Each named move below is a turn or a mirror, shown by a few rows before and after it. Which moves, in which order, take the first row of each later pair to the second? The first pair is answered.
E (before -> after):
[-28   1   8  13  26 -10  17 -50   7]  ->  [-28 -11  -3  14  15 -28  24 -46  -2]
[-12   9  -7  -9  22   7 -23   5  35]  ->  [-11 -17 -29  -2  -1 -27 -10  17  14]
[ 52  24  13  -1 -12  24  18 -14 -53]  ->  [ 51  20   9  -1 -15  18  20 -12 -59]
B (before -> after):
[  5 -14   8   9  -9  -6  13 -12 -20]  ->  [ -5 -24  -7   3  -5 -18   5  10   0]
[-42   9   1  -6  49   6 -15   9  54]  ->  [-18  34  36   9  39  35   3 -42   9]
[-16 -30 -21   8  -3 -30  10  12 -11]  ->  [ -2 -15   0  17 -10 -12  19 -20 -38]
L (before -> after):
[ 21  -7  -1   5 -21  -7   7  -7 -24]  ->  [ 11 -16  -8   5 -21 -17   9  -2 -20]
[ 24  15  13   8 -17  12   6 -13 -20]  ->  [ 24  -3 -11   0 -28 -15   0  19  -8]
[  1  22   6  -3 -13  -6  28  -9 -15]  ->  [  6  18  -2  -6 -20 -14  25   6 -10]
Q (before -> after):
[ 12  -4   1  -5 -14  -9  -6  -9   4]  ->  [ 11  -4  -1  -6 -12  -9 -10  -6   9]
[ 17  -6   3 -16   7   5  -6  30  15]  ->  [ -6 -23  -8 -11  12 -10   2  27  10]
[ 25   6  18  12 -23  18  16 -16 -36]  ->  [ 39  24  17  -6 -14  29  -6  14   1]
Pairs:
Between the rows of a pair lie two moves.
[ 21  21  31  19 -13  12  27 -40 -48]  ->  [ -2 -29 -31   6 -28 -55  23  28 -22]	L then L
[ -7 -21 -31  19  17 -17  29  22 -16]  ->  [ -8   0   0  26  32  14  34 -15 -26]	L then E
[-20   8   4   7  12  18   1 -24   3]  ->  [-29  -3  -5  10  10   6   5 -20   2]	B then Q
[ 32  11 -22 -14 -42 -17 -21  30  -6]  ->  [ -9   9 -22 -20  -2  -7 -36  36  37]	E then Q
[ 55   8 -16   5 -39 -22   6  23  -8]  ->  [-12  28  19   4  40  30 -12 -14  44]	L then E
[ 27   1 -16  13 -25 -31  13  31 -12]  ->  [ -4  20  -2   2  25   1 -10  34  44]	E then Q
[ 42  25 -10 -16 -23  17  -5  24 -12]  ->  [-51 -18 -15   5  19   0  16 -14 -17]	L then L
[-24 -12  -8  -1  14  -7 -11   6  22]  ->  [-22   1   8  -1  22   9 -11 -12  18]	L then B
[-53  -3   6  -3  20 -10 -15  15  17]  ->  [-40  16  21  -5  25  11 -20   6  23]	L then B
[-18   6  -4 -15  37   0  -2   4  35]  ->  [ -4  22  14 -10  34  19   2 -19  20]	B then Q
[  0   4 -38 -10 -32 -21   0  33  -5]  ->  [ -4  47   5 -14   6  37 -15   2  19]	Q then E
[ 26   2   0  14 -21  -6  -9  -8 -18]  ->  [ 10  -1 -12   3  -5  -9 -26  19  21]	E then B
[ 29  43  43   0  13  36  -3 -39   1]  ->  [ 69  35  12 -13 -28   3 -11  16   7]	L then B
[-52 -20   2   1  35 -26   1 -18   5]  ->  [ 40  29  34   0  -9   7   0 -30 -30]	Q then L
[ 55   8  29  -8 -34  13   2  -7 -24]  ->  [ 45 -16  10  -3 -45 -14  11  -1 -37]	L then B
[ 11 -20 -22   5 -26 -25  13  20 -21]  ->  [-11 -27 -18  13 -17 -23  20   1 -28]	Q then L
[  8 -13 -10  13 -21 -21   7  -8 -14]  ->  [ 27  18  12   7 -11  13  -5 -14  -1]	Q then E
[ 22  -2 -21  -6  13 -10  32  11 -13]  ->  [ 12   3  -8   0  22   1  37  -8 -18]	L then L
[ 27 -10 -19 -16 -17 -17  -3  31   0]  ->  [ 15  18  11 -19  18  25 -18  11  26]	Q then E
[ 19  14  24   1   7   5 -12 -11  -8]  ->  [-13 -16  -3   0  14 -25 -11  10   6]	B then Q
[-21 -22  -8   5  15  -7   6 -15  -5]  ->  [-18 -13   3   6  20   6   5 -26  -3]	B then E
[ -5 -25 -40   8 -28 -40   9  20 -40]  ->  [ 47  18  -6   6 -40  -1   4   2 -50]	B then Q
[ 21 -36 -35  12 -14 -45  28  18 -32]  ->  [  7  16   4 -12  51  26 -18  20  52]	E then B
[-62 -25  -6  -2  23 -20  16 -18   5]  ->  [ 52  37  14 -23 -27  14  -8  13   5]	L then L
[-40   3  10  11  42  14   0 -17  20]  ->  [-12  21   9  -4  34  22 -17  11  43]	L then Q
[ 22   7   7   3 -10  13  -4 -11 -18]  ->  [ 27   9   1  -5 -13  10 -14   9  -2]	E then Q
[-18  14  16 -18  -2   5  23 -46 -44]  ->  [ 17  41  25 -30 -10  23   6 -29 -27]	E then Q
[ 25 -13 -31 -15 -27 -19  -9  47  28]  ->  [  3 -38 -29   8 -35 -35  22   4 -25]	Q then Q
[-62 -19 -13  16   4 -31  17  -7 -10]  ->  [ -2  28  28  19 -15  12  21 -41 -42]	B then Q
[ 13   5 -20  -3 -14 -23   3  16 -10]  ->  [  2  14 -14 -11   6  -8 -10  23  19]	E then L
[-17  -6   9  10  23 -29   6  12  21]  ->  [ 10  15  32  19  11  -7  16 -17 -10]	Q then L
[  0   0   6   8   0  -1   8 -13 -19]  ->  [  6  -2  -9  -3  -6 -14  -2  16   1]	L then B
[ 22  15  23  -7 -10   0  18 -14 -25]  ->  [  0  13   8 -24  14  -3  -8  22  30]	B then E
[ 13   7   1   3  -7   3   0  -1 -11]  ->  [ 2  3 -7 -3  0 -2 -8 15  9]	Q then Q
[ 19  25  29 -20  -7  29  -6  -3 -12]  ->  [ 28   4   2 -21 -31  -4   0  22 -20]	E then Q
[  0  21  16  -3  22   3 -12  19  36]  ->  [ -4 -17  -9  13 -13 -40  16  13 -13]	E then Q
[  3 -22 -27  -3 -17 -30   1  23 -11]  ->  [ 15 -12 -12   7 -25 -20  11  -2 -38]	B then L
[-32 -43 -15  17   6 -35  33  30   7]  ->  [ 8 26 37  0 33 40  1 16 43]	E then L
[-36 -38 -39   4   5 -25   3  17  14]  ->  [ 38  28  19   7 -10  40   3 -31 -20]	B then Q
[ -5 -19  -3  -1  -9 -18  21   2 -12]  ->  [-12   1  10 -11  18   8   1   6  25]	E then B
[-49  -4   9 -24  32 -21   1  26  57]  ->  [-33  -4  36   9   4 -15  46 -48 -35]	Q then Q
[  6  -5 -27 -12   4  -2 -12  30  27]  ->  [ 35   0 -22  -7 -20  -3  -2  22  -2]	B then L
[-21   7  -1   4  16  24 -17   7   3]  ->  [-22   7   1   8  16  24 -13   0  -2]	B then Q
[-64 -26  -4  28  55  15  26 -12  17]  ->  [-40 -28   0  44  25   6  51 -37 -35]	Q then E
[ 23   2 -16 -14 -23  -9 -11  35   7]  ->  [-13  -4   9  12  -4   6  17 -31 -35]	L then B
[-27 -17 -12  13 -26 -22  27 -47 -50]  ->  [ 21  31  22   4 -23  23  11 -56 -41]	L then E
[ -3 -24 -15   5   7 -26  18 -15 -33]  ->  [  9 -21 -30 -10   6 -35  -2  23   1]	Q then B
[ 16 -23 -33   8 -11  -6  41 -16 -50]  ->  [  2  24   0 -12  46  54   1 -13  23]	B then E
[ 13 -18   3  21 -26 -15  37 -20 -48]  ->  [ 27  28  38  10   2  38  16 -31 -15]	L then E
[  7  -8  -1 -10  -7 -24  10  10  10]  ->  [ -1  -3  15   0   1 -10  20 -19  -8]	L then Q
[ 18  14  -3  -4   9   3 -22  34  34]  ->  [-28 -30 -16  20   6 -28  12   0 -10]	Q then Q
[ 31  36  11  -3 -25  26   3 -11 -20]  ->  [ 37  30  -9 -13 -32  10  -8  23  -1]	E then Q
[ 8 29 15 -3 -3 30 -3  0 14]  ->  [-18   7  -7  -9   6   7  -8  22  33]	B then L
[ 10  16   2  -1 -13  11  15 -34   2]  ->  [-18 -12 -25   0  -9 -19  16 -13  16]	B then Q
[-15  -2 -19  -7 -27 -11   7 -11 -35]  ->  [ 12  24  -1 -15 -27  13  -4 -13 -26]	L then Q
[-50 -20  24   5  42  -7   9 -24 -29]  ->  [ 52  16   9 -23 -16 -12 -19  46 -14]	L then L
[-12  -7 -17  -3   2 -14   2  21   7]  ->  [ 20   8  -2   3 -16  -3   8   7 -19]	B then L
[ 20  42  34   3   5  46 -17 -27   2]  ->  [ -7 -27 -17  21 -33 -31  21 -18 -49]	E then L
[-11 -37 -27 -25  -1 -16 -21  40  42]  ->  [ -9 -37   8  12 -17  -3  25 -47 -46]	Q then B
[-31 -20   1   6   8  15   1 -20 -27]  ->  [ -4 -16   1   7 -11  11   5 -18 -44]	Q then E
[  6 -13 -49 -17 -35 -33 -24  42   8]  ->  [ 39  36  12   2 -33  29  -8 -34 -40]	B then E
[  0  43   9   1 -15  22 -15  11 -25]  ->  [ -6  37  -5  -8 -11  13 -24  34  -3]	L then E
[-11 -25 -32 -14  11 -19 -23  49  42]  ->  [ 47  35  25 -10   7  46 -24   2  15]	B then Q
[-22  43  24 -17  35  33 -13  -5  48]  ->  [-54 -13   2  16   8 -17  37 -45 -31]	E then L
[-37 -13  -2   7  30   8  10 -24  15]  ->  [ 4 21 10 -8 23 31 -9 -5 35]	L then Q
[ 17 -31  -2  -4 -15  18 -16  20 -17]  ->  [  3 -28   0  -7   4  27 -24  23   5]	E then Q
[-24 -29 -18   1  -3 -23   4  17   2]  ->  [ -5   4  22  10   2  18  11 -30 -23]	B then E
[ 34  -9 -34  26 -49 -38  11 -26 -40]  ->  [ 50   2 -47   2 -46 -38 -20  24  10]	Q then B
[  6   8   9  27  20  14  26 -56 -35]  ->  [ 62  27 -16  -8  -2   5 -15  30  22]	L then Q
[-39 -17 -11  -4  37 -13  -2  13  33]  ->  [-23 -36 -20  11   1 -37  25  -3 -20]	L then E
[  1   3 -20  -2 -11  -8 -14  28  16]  ->  [-27   1 -13   2  10  -1 -13  13  23]	E then L
[ 36 -15 -23  -1 -54 -36  12  30 -32]  ->  [ -6  23   5 -23  24  22 -33  37  62]	E then Q
[ 18 -10 -21  -1 -46 -24  -2  21 -13]  ->  [ 35   7  -9  -5 -46  -7  -8  19 -11]	B then Q
[-30  -6  -6 -13  36  -1 -19  13  40]  ->  [-36 -14  11  11  26   1  12 -41 -17]	Q then B
[-40 -32 -15   8  11 -26  23 -14 -15]  ->  [ 12   8  17  10  -7  10  26 -40 -40]	B then Q
